Rotation paths and how fast each direction turns (degrees a step)
Each turn is a multiple of 5 degrees from 10 to 175, or 0.
Each row of a path follows its step; steps can be skipped.
Rotation 1:
step 0: [  9  -2 -39 -10   4  15  47 -16 -15 -14  46   9   0  16 -23   5  -6 -12
  11  16   7   6  21   4   3 -13  -5 -12  39  25 -27]
step 1: [ 32  16 -33  20 -31 -10  31 -17 -46  -5  35   8  -5 -21  20   7   2 -18
   9   9  -2  12  16  11   4 -11  17   3  -6 -24 -14]
step 2: [-11  35   2   2 -12 -27  17   9 -29 -35   3 -25  -3  16  16  22   2 -29
  22   4   8  40  19  28  13  13  -6 -17  -1 -18   7]
step 3: [-11 -15   3 -28  13 -35  21   0 -13  13  -1   0  12  12  19   0   4 -21
  16   2  40  54  -3 -13   5  -1  11  -3  15 -45   4]
step 4: [-18 -20  -6   1  -6 -29  -2  25 -18   5  31 -16  -2  32  13   5  19   3
  24  -4  28   7 -21 -11  12  14  28  50  20   3  14]
step 6: [ 20 -28 -11 -30  31   8 -41 -20   4 -30   8  19  -8  32  17  19  -2   7
  17  -6   1   7   3  42  -8   0  32   7  10   4 -14]
step 7: [ 17  -2  -6  -7  39  25  21 -26  14   5  34  12 -15   2  28   8  36   6
  -3 -28  -5  20   5  25   3 -30  19   6  23  30   6]
step 8: [ 23  15   3  26   1   4  36 -31  16 -14  -7  -4 -11   1  16  -3  14  16
  22   1  -6  13  15  39  19 -32  10  51 -11  -2 -16]
step 9: [ 17  19  18   1  47   9  48   5  -8 -20  -6  -6 -14  20 -13   5 -24 -20
  29   5   9   7  39   8  22  -3 -15  18   4   5 -12]
step 10: [ 20 -14  12  19  20   6  43   1 -16   9  14  33 -12  -6   2  22 -25 -39
  14  15   8   8 -23  -1  26  10  19   9  15 -32 -25]
Speeds:
[ -1  -5  -5   3  -2  -2   7 -20   9  -7  -4 -10 -16  -6  12 -12  -4  -5
   3   1   4  -9   3  -3   4  11   3  -8   3   9  -4]	45
[-10   5 -10  -6  -3   5   1  -9  -5   8 -21   8   4   3  10   5   6  -1
   6  -5  -6  10 -13  -1  10  -2  -7   0   8   8   4]	85
[  2   3 -12   1   5   4  -5  -5  -9  -8   4  -6  11  -7  -9  -6 -12  -5
  -7 -14   2  -9 -13  12  10  -4   8  -5   4  -5   8]	70
[ -7   3   3 -14  -4  -2  -4 -12  10 -12 -11  -4   6   5 -15   2 -11   9
   6   3   5   7  11   8   1   1 -11  -3  -2  -9  -2]	115
[ -4  -4  17  -9 -12 -13  -5   0  -3  15   3  -2   0  13   2  -4  -5  -8
   6 -15   3  -5  -5  -5   8   9   5  -5  -4  -7   2]	45
[  2   1  -6   0  -8  -8  -5  -1   3   8   3   9  -1  -7   4  16  -1   4
  10  -1  -6 -13  13  11  -7  -6   7 -15  12   1   5]	65
Rotation 2:
step 0: [-12 -28  -5   7  22 -26 -19   0   6  10 -24  15  -1  13  15   9 -13 -25
 -33 -14   3 -11  12  -4 -12 -60 -25  16 -17  36   8]
step 1: [-39  -9  24 -16  -6   8   0  -6  13  12  27  31  35  -9 -20   8  15  14
  -3  57  20 -26   7  -7 -10  24  -8  13  20  12   0]
step 2: [-25  21  13  16  10  11  -9  -1  14 -20  16  10 -26  -2  10 -11  20  11
   2 -21  -2  -2  -8 -45   6 -30  58 -34  -7 -11 -10]
step 3: [ -2 -25  14 -22   8  16  -3  19 -24  -1  -4 -29  -8  47 -10  26 -11  32
  -8 -23  14  18  11  -9 -19 -20  -2  37   4  14  33]
step 4: [-23  21 -12 -21  35  16  25 -12   3 -41  27  25  31  -1  -7  -2 -12  -1
  21 -12  -6 -30 -20  23 -22  15 -27   4  -1 -15  -9]
step 5: [ -9  32   0  -9 -14 -11  -3   1 -23 -44 -47 -11   2   4  -5 -18  21 -23
 -12  20   9  -2  29 -16   6  -9  27 -21 -43   6  10]
step 6: [  3  -3  25 -19  14   4 -19  24 -12  32  -6 -46  38 -17 -27 -29 -11  25
   3 -13   0  -8  19 -15  14 -12 -14  11  30 -26   2]
step 8: [-21   0 -11   3 -28 -40 -29  -8   1 -20 -30  14   3 -12 -31  35  -7 -22
  -9   4  28   4 -11 -30   7 -14 -15  36  -1  15   3]
step 9: [-20  -4  29   3  34 -10   0   3  -1   9  29   9  13   5   1 -29  -2   2
 -43   4 -21 -27  21 -35  10  29  -1   3  32  24 -20]
step 10: [-25 -25  29   3  20  20 -19   3  10  13 -18  29   0   9  37  13  41   0
   8   2   6  -2  -5   4 -24 -46  23 -12 -15 -13  22]
Speeds:
[ 11  -1  12   8  17   1  -8  -5 -14   4   6 -14  -2   5   1  -7   7  -7
   1 -13   5   6   4  -4   2  -3  -2  -3  11  10   4]	110
[  5   2   2 -20   0   6   5   4 -18 -12   3  -1   1   8  -5  -6   6  -2
  10  -4 -15   8  -1   7  -7   0   5   2  -9  -8  -4]	45
[  7  -7 -11   2   6   7  -6 -12   4  -4  13  -1  12   3   0   6   3 -11
   7  19   4   2  -7   5 -11  -8  -8  -1  -1  -4  10]	110
[-16   9   2  -2   6  13  -7  -7  -1  -4   0   2  -3 -14  11  11  12  -2
  -4  -5   2   9   1  14   1  10  -4  -8   5  -6  -4]	130
[ 12   0   3  -4  -6  18  -1  -4  -5  10   1  -3  -4  -6   2   1   9  18
   2   9   3  -5  -2 -12  11 -14   1  -6  -2 -10  -6]	85
[ -1  -4   4  14  -5  -1  -6   3  -6  -9   2   6 -20  -2  -6  -7   3  -4
 -12  -2   1  -9  -2  10  -1 -10  -1  -5 -11 -11  14]	140
[ 11  -7 -11  -2   5   7   1  -2  -9 -15  -5   9  -6  -9   5   4  -8   4
  -8  -7   5   0 -12 -10  -2   7 -14  10  -3  10  -2]	85
Rotation 3:
step 0: [  0 -24  17 -14   9 -11 -15 -12 -25 -36 -21 -16  -2  40  47   0 -28  11
 -23  -5  23   8 -24  10 -16 -11   8  -4 -37 -24 -33]
step 1: [ -7  19  26  -8  -4   6  34  29  38  30  10  13 -18   5 -34  15  -7  11
 -16  -4  28  42  -9  -8 -16 -11 -33  18 -20 -15 -37]
step 3: [ -6   4  55   9  21 -16  23  -5 -27 -13 -17 -25  23  11   3 -12   5 -11
  -9  10  -2   3  -4  31 -25   5  32 -26 -24  43 -28]
step 4: [ -1 -16  45 -15  19  -6 -11  26 -15   7  22  11 -50   6   4   7  31  22
  11 -13 -42  45  -9  -9  -3 -16   0  20 -14 -23 -19]
step 5: [-32   7  26   7  -4   3   9 -11 -16  -8 -12  13 -25  -6   2 -22  -1 -16
  47  -1  61   6  18  -9 -19 -11 -34  40  26   6  16]
step 6: [-22  27  14  13  -4   8 -16 -34 -11  10  25   4 -13  10  39 -31 -24 -16
 -23  -6  -8   0  22   6   4 -22 -12 -40 -25  43 -35]
step 7: [  2  -3  34 -53  12 -15   2  19 -13  18   6  24 -35   0 -18  18 -19  27
  11  -2   1 -19  -3 -18 -43   7  28 -35 -19  -4  -9]
step 8: [-25  30  14 -33  -7  38  26   1 -26  28  14 -29  -6 -35 -11   7   6 -40
  26   2 -13  14 -11  -4  -9 -28  -2  38   9 -12  14]
step 9: [-10 -36  13  40  -6 -13 -34 -21 -45  15  11 -12  13 -28  10 -16  -8 -10
  28 -21  10 -20 -16  18  -4 -10 -30 -16 -36  18   2]
step 10: [ -3  -9   9 -18  10 -29  -5   7   3   4   1  -7 -13 -16  47  26 -15 -11
   0   0  29  56   2 -16 -14  -8  28 -52 -12 -23 -15]
Speeds:
[ 11  -2  -2  15   0  12  16  -9   2   4   5  -1  -5  -4  -2  -2 -10  12
   5 -10 -15   7   6   7  -6   8  -7  -3  -6  -1  -3]	140
[ 13  -4   7   3 -12   0   0 -21   3   7   6   0  -8  -2   4   6  10  -1
  -1  17  11  -3   4   4   8   4  10  -8  -1   5   0]	100
[ -5   7  -5  -1   4   8   6   0   4  -4   8  -5  -1 -10  -7  -3   6 -20
 -13   6   0  20  -3  -4  -2  12  -1  -5   4   7  -8]	155
[  0   3  13  -1   6  -4   5   2   0  -4  -7   2 -12  14  -3 -19  10   8
   0   8  -5   4   8  -2   1  -1  -2  11   1  17  -6]	25
[ -9  19  -2   7   5  -1   6  -5  -4 -10  -2 -11  -7 -11   0   0  14  10
  -4   0   6 -11   1  -1   7   0 -13  -6  -6  -6  10]	110
[ -5  -6   9  -8   7  18   5  -2  -5  -1  -5  -5   4   5  -4  11  14  -3
   4   0 -17 -16  -7   0  -3   5   8  -6   8   2  -3]	80
[ -6   9  11   1  -9   1  12  -3  -7   0 -19  -2   9  -4  10   3 -14  -8
  -9  10  -5   1   9   2   6   3   2  10   0  -8  -2]	140
Rotation 4:
step 1: [-37   2 -16 -33  20 -64  35   2  -1 -26 -13  -5 -23  18  19   7  -5  -1
  21 -18  22   1   1  -2   0  13  -9   4   9  -4  22]
step 2: [ 15  24 -30  -7  15  -2  -4 -37   0  -9  -4   0 -19  -8  -1   4   2 -25
 -16  10 -31   2  -1  31  58  11  14   9  -3  29 -34]
step 3: [-12  17  29  36   2 -11 -18  21 -20  16 -10  -7 -28  29   2  12 -19  20
 -26  -1  -1   4   7  57 -31 -17  -2  12  -1   7  -4]
step 4: [-14 -14 -27   7  -6  22 -16 -43   7  -5 -25 -51  -2  12   2 -15  10  10
   0   8 -12  23 -12 -12 -25   6  -3 -45 -21 -10  11]
step 5: [-24   3   1 -13 -22  15   1  38 -17   2 -12  -2 -12  11   4 -15 -27  29
  35 -23  21   5   3  -4  56  12   4 -14  -7 -25 -13]
step 6: [-13   4  -7   9   9 -37   3 -29  23  21   5  13  21 -27  -9 -21 -12  -5
 -18  -6  12  26  25  10   9  20  59  19 -14 -15  11]
step 7: [ 22 -19  22  28  27  11  -4 -20 -22 -37 -26  37  -8 -22   8  15 -19  -6
   9  10  17  14   8  30  11 -31 -21 -10 -20   0  16]
step 8: [-15  -5  14  18   4  10  27  -1  18 -21 -39 -30 -25  -3 -11  -1 -27  -1
   3  -3 -15  21  13 -27 -30  37 -12  24  26  26  -3]
step 9: [  3   1 -45  -3 -29 -23  16 -10 -43 -31 -26 -21  -1   9   0  18  -1   4
 -14 -23   7 -24   6 -18   9 -19  15   2  -6 -17 -38]
step 10: [-55  -8 -25  17  32 -24   2  10 -25  11  21  18  -1  -1  16   9  24  11
 -10   0 -11  35 -18  30  16  34  -7  11   6   6  -8]
Speeds:
[-16   1  -7  -7 -16 -13  -2  -3  -4  -1   5  13   8   5   2  -8   9  -5
   2  -4   5   4  -3  -6  14   8  -6   2   4 -13   3]	80
[  3   5   3  -2   1   8 -17  -3   7  11  -3  -4  -1  19 -10 -13  -2   6
   8   2   2   2   5   8   8  -2   8  -9  -3  -6  12]	40
[-15  -2 -11   8   0  -3   6   7  14  16  -2  15  -7   7   8   6 -12   5
   8   6  -4  -3   7  -3  -9  -2  -1   3   5   4   3]	155
[ -4   9   3  -3   0  16   3  -5   2  -6  -2  -2  -2  -6   5   7  -6  -2
  17   8  -3  -5 -11   4  11  17  -4  -5  14   5   5]	120
Rotation 5:
step 1: [ -8 -30  21   7   5  39  -7  10  15  -2  14  -5 -17  33  -2   6  33  -1
 -21   6  -1  15 -40  42 -26  13  43  15  22 -29 -20]
step 2: [-17 -26 -26  -7 -35  -2   4  14   2  18  -3  24 -35  15 -33   9 -23 -32
 -43  -2  22   7   0  26   1 -18 -44  23 -29  11  -2]
step 3: [ 18  11  23  14  46  -8  11   1  26  -8  20 -39  23  18 -29  13   3 -11
  -3 -12  19  -2 -22   7 -30 -40  -4  23 -19  36 -26]
step 4: [ 12   4  -8  14  14 -10   4   7  25  42 -22  11 -29  14  28  35 -44 -30
   1 -27  -9  -1 -32   7   4  20 -11  -6  40  33   4]
step 5: [ 20  35  13  22  28  41   1  36 -10  -1   1   2 -17   9 -26  24  19  17
  18 -14 -19  15  27 -12  32   6 -40  17 -23  24  15]
step 6: [  5 -10  47  39  -3  20 -24 -16  17   1 -21  40  -6   2  -7   3  29 -16
  17 -17  -9  16 -29   9  -9  39  34   4   2  -2 -36]
step 7: [ -8 -22 -14  23 -59  26  36 -18   6  -6  14  13 -33  40 -11  20  13 -13
  -4  12   4  10 -14   7  23   0 -21  11 -28  -6  30]
step 8: [ 16 -37  28  20   5  -8   3 -15  -1 -24  -3  -3  10 -11 -13  12  14 -14
   3 -22  17 -18  -2  -4  10 -61 -15  23 -20  10 -59]
step 9: [ -5   8  12  24  11 -27  37 -41  19  21  15  -9 -20  11  24  35 -36 -11
 -10  28 -41 -21 -32  12  11  -6   6  -5  15  18  -7]
step 10: [ 42  22  10 -18   9   7   0  32  -6   0 -12  -2 -53   4   8  29 -18   5
  43  14 -10  10  30 -25  27 -31 -24   3  -4  -1 -20]
Speeds:
[ 12  -9 -10  -9 -13   0  -2   5   5  11   4  -8   2   6  15   8  -9  -3
   1  -1 -11   9  -7   2   6   8   5   6  -8  -9   5]	135
[ 13  -6  10   2  15  -9  -7   3  -4   4   5   3  10   6  -4  -5   2   5
   4  -5   3 -16  -9   9   6   2  16  -3 -10  -5  -2]	140
[-13  17 -11   7   0   3  -8   8  -6  13 -10   1  -1   6   7  -7  11  -3
  11  -1 -11  -3  -6  -1   3 -13   7   4  -2  -3  -1]	65
[ 12   9   3   9   4  -6 -13   2  18  13   6  -2   2  -7   5   6   2  -1
  -6   5   2   1  11  -3   9 -10  -3 -10  10   2   7]	65
[  3   4  10   8   2  -7   8   4  -2   3  -9   3 -12   5   1  20   6   6
  -7   3   9  12  -9   9   8  -3   0  13  -3   5  -8]	0
[  1  -7  -9  15  15  -2  -2   4   4  -1 -12  -7  -9   1   7   2 -11  15
   8   5  -5  -6  12  -6  -7  12   2   4  -3   6   0]	65
Rotation 6:
step 0: [  8  18  -4  -4   7  -6 -28  36  -9 -23 -13   4 -19  21  21  -7   4   9
  12  20  36  10  38 -13 -39 -11 -13   7 -12  61  15]
step 1: [-36   3  15 -29  27  -5 -23  24 -23 -16 -28   9  13  44  15  17   0  20
  51  37  14  11   6  -6  16  13   0   2   2   8  -8]
step 2: [-12 -21   7 -21   7  -2 -29  43 -28   3  17  11  22  20  30  20  -3  10
 -36  39  17  -2 -11 -31  -9  -5   2  -3  22  -3 -41]
step 3: [-28   5 -20  17  13 -13 -14  -1 -43  -3   6  24  10  43  47 -15  13  -4
 -20 -11  19  -7  36  -3 -22 -30   6  11 -17  13 -25]
step 4: [-22  15  -9  19   9  46 -27  17   3  -6  -8  51  -9  29  16  -6   4   6
  33  23   6  -7 -11   5 -14 -13   4   8 -44  -8 -39]
step 6: [ -6 -10  20  17  -7  16 -13  14  14  15 -13  20  10  29  22  31   1 -28
 -55   5 -14 -21  33  16  -5 -43   8 -18 -28  -7   0]
step 7: [-41  25   6 -11 -21  42 -15 -21  36  22 -17  34  15  27  29 -15  -2   1
  -5 -12   0 -24  -3  23 -10 -18   2  33  -9   0  26]
step 8: [ 11  27  -7 -14  44  31 -21   0  46  29 -18  -1 -10  25   4  24   1  30
 -26  -3 -10  -3 -39  13 -36  -7   0  -2  -3  -3   8]
step 9: [  2  52  29  -2  -8  -7 -22  -5  11  34 -34 -23  -3   8  11  49   8  -9
 -24  -8   5  16  23  30 -19  -9  20  -6  20  -5 -11]
step 10: [-50  24  13 -30 -19  18 -12  11  10  18 -58 -19 -14   3 -15 -33 -20   6
 -34   2   2 -23  16  18  -7 -14 -13  -7  12 -11 -14]
Speeds:
[  7   3  -3 -20  -5   4   5  -4  -4   9  -3 -15  -8  -7  -8   6  -1  -3
  -2  -1   4  -7  -4  23  -4  -2  -7   4  -4   2   4]	25
[ -9 -14   7   0   7   6   3   2  -8   6  -9 -11   9 -16   7  -1  -1 -14
 -11   7   0  -1  10  -5   0   0   2   9   4 -13   2]	95
[ 16  -2  -4 -10   6   1  11  10  -4  -1  -2  14  -2  -3  13  -6   6  -4
   9  -8  -5 -12   4   4   7  -6   3   0   9  -5 -14]	35
[  3 -14 -20  -5  -2   6  -6  -3  -6  -4  10  -8  -6   9   7   7  -9  -3
  11  13   6  -1  13  -5   5   4  -1   0   3   6  -1]	20
[ -6  -3  -6  -1  -6   5   0  10   3   7  13  -3  15   7  -8 -10   9   2
 -15  -4  -6  -2   7   8  16   4  -8   6   3  10  -5]	90
[ -2 -12  -9   4  -7   9  14  -7   1   4   3  -2  -1   5   8  -5  14  11
  -4  -8  18   4 -11  -4  -7 -11   3   6   2  -4   4]	85
Rotation 7:
step 0: [-23  17 -17  -2  -9 -30  29 -10   5 -41 -35   0  -6  15  45 -10  14 -13
  12   9   9 -41 -24   3 -30  -8   2  -6  14  23  -7]
step 1: [  9  40  10 -41  -5 -11  -1 -19  18 -12  14   9   2   4  -6 -11   5 -18
 -41  26  -2  20 -37  16 -11 -30  35  19  19   2  -5]
step 2: [  3 -19  31   4   6  -3  -5 -34  32  13 -48   9  -7  26  20  26  17  -5
  -9  -7 -27  -4 -36 -24 -22  -2  17   4  22 -22  -5]
step 3: [-21   5   8  18  -1 -30  -5  42  12  -5   4  15   0  23   9 -23  -3  -5
 -40  19  -3 -43 -20  -1 -20   9  14   9  10 -40 -28]
step 5: [-17   0  12  -1 -14  -2  18 -21 -11 -42 -26  10  -3 -13  15   1  10 -33
 -17  51   2  -1 -29 -16 -38  20 -15   3  13  11 -18]
step 6: [-20   0  23 -21 -18 -22  -8  -4  45 -10 -23  16  37  12  -6   1 -14  -9
 -53  21   9  22 -13  -4  15 -40  13  13  -7  -4 -11]
step 7: [-33 -24   7   5   2  -8 -11   4  11  10 -28  14  -2  45  21 -28  30  21
   0   1 -18  19 -27 -32 -17  -7  -7  -1  44   1  -9]
step 8: [  2  19 -20  33 -21 -23  32 -11 -12   2  14   6  16  23  -1 -25  -4  15
 -58  37 -17 -10 -11 -17 -10  10   7  -1  11 -28  -6]
step 9: [-12  24  14  23  15   4  46   5  -6 -15 -25  22   5   9  32  30  30 -14
 -31  -4   6  14   7 -41  10 -31  -1  14   6  17  -9]
step 10: [-33   8  11 -15   0   0   7 -10   7 -49  -4  33  -1 -14 -27 -20   1  -7
   6  40  -8   9   9 -39 -33 -19  -1   6  22 -24 -24]
Speeds:
[ -9  -5   8   2 -13   6  -2  -4   3   1   1   3  -3  -1 -12  15  15 -13
   4   4   1   1   0  -8   8   3  12  13 -12  -5   3]	95
[ -7  -4 -10 -17  -8  -4  -3  -5   9 -13  -4   2   1 -22  -1  -2  -1   3
   2   2   2   3  -6  -3  -3  -7   0  -3  -7  19   1]	70
[  6  -4   1  -4 -12 -16   4   1   2  -2   1 -10 -10   5  -1   7  11  13
  -2  -6   7  18  -6   4  -1   4   7 -11   2  -9  -7]	65
[  4   5   7  -1   4 -10   0   0  -4   4 -18   0  -7  -4 -19  -8   3   9
  -6  -4   9  -4   6   2  -1  11  -3  14   4   9  11]	0
[  5   8   8 -13 -10  -2   4  -1   6   8   3  -6  12  -9  -4  -9  -2  -3
 -10   3  -9  -2  15  -2   8  -1   9 -12   1 -10  10]	155
[-12  10   4  -4  15   7  -7  -4  -1   6   4 -13  16  -3   6  11   7   7
  -7 -14   7   7  -4 -10  -3   3   2   2   1   3   3]	145
Rotation 8:
step 0: [-19  39  -8  25  -7  -1   2 -31  25  28 -19  30 -21  17   9   7  -2  16
 -29   9  -6   7  -5 -19 -17 -35 -11 -31  19  19  14]
step 1: [ 25  16   9  21  13   8   0  52   2  21  -4 -32 -40  17   1 -20 -13 -13
  -1 -25   8  22 -12 -28   5 -21 -10 -15 -22  17  -2]
step 2: [ 16 -13  22  -1   3 -17  11  13   5 -10   3   1 -27  17   5  14  28 -17
  32   2  16 -25   2   5  -8   7  56 -25 -27 -35  -2]
step 4: [-10  43 -16   5  20  -1 -17 -15 -24  19   1  21  16   8  38  29  33  -2
  17  -4 -38  27 -11   0  15 -17 -25  -1   2  10  13]
step 5: [ 13  -2   9  49  -5  37  20   4   1  14   8   3   1  -6  22 -16  14  34
   2  10  23  19 -20 -20  22  12 -14 -42 -14  24  11]
step 6: [ 50   9  25   1 -23  -6  14  -9  28 -18   0   3 -38   6   6  -2  18   1
  18  -9  32 -14  36 -12 -11 -39   0  -8   8   9 -11]
step 7: [  8  29 -12 -23  -2  20   7  36 -35  16  15 -30 -19  -8 -12  29  -4 -21
   3   8   5 -22  -5  13 -14 -21  31 -14  28 -13 -34]
step 8: [  0  23  -1 -10  27 -16  23 -15 -22 -21 -25   1   5  17  47  29  -1 -31
 -21  36  -6   9 -20  22   7  23  17 -14 -10   4   5]
step 9: [ 31  20   0  -7  13  35  11   1  21  -2  18  11  24  29   2  -8  13  -1
  22   8  -9  17  -7   4 -19  33 -38 -18   1   8  47]
step 10: [ 17  -5   8  33 -18   0   6  11  -9   7  34  20  -5  10  23  -7  15  13
  38 -23 -20  -4  48  24  13  -1  -6  -6  -1  36 -24]
Speeds:
[  3   2  14   3  14 -15  -5  -6   5  -9   4  -6   5   0  18  -7   0  -6
   7  -1   3   0  -3   5  -1 -16  -6  11   3  -7   0]	160
[  8  10  -8 -15  -4   3  -8 -10   7  -4  -3  -5  -3   8 -12  -7   6 -10
  -6   3  11  10   8  -2  -1  -6 -11   7  -8   7   5]	130
[ -9  -5  -8   2   3 -10 -15   7 -11   0  -3 -10   0  -1   2  -6   8   2
   7   9  11   3  -1  13  14   1   5 -14  -8   5   0]	120
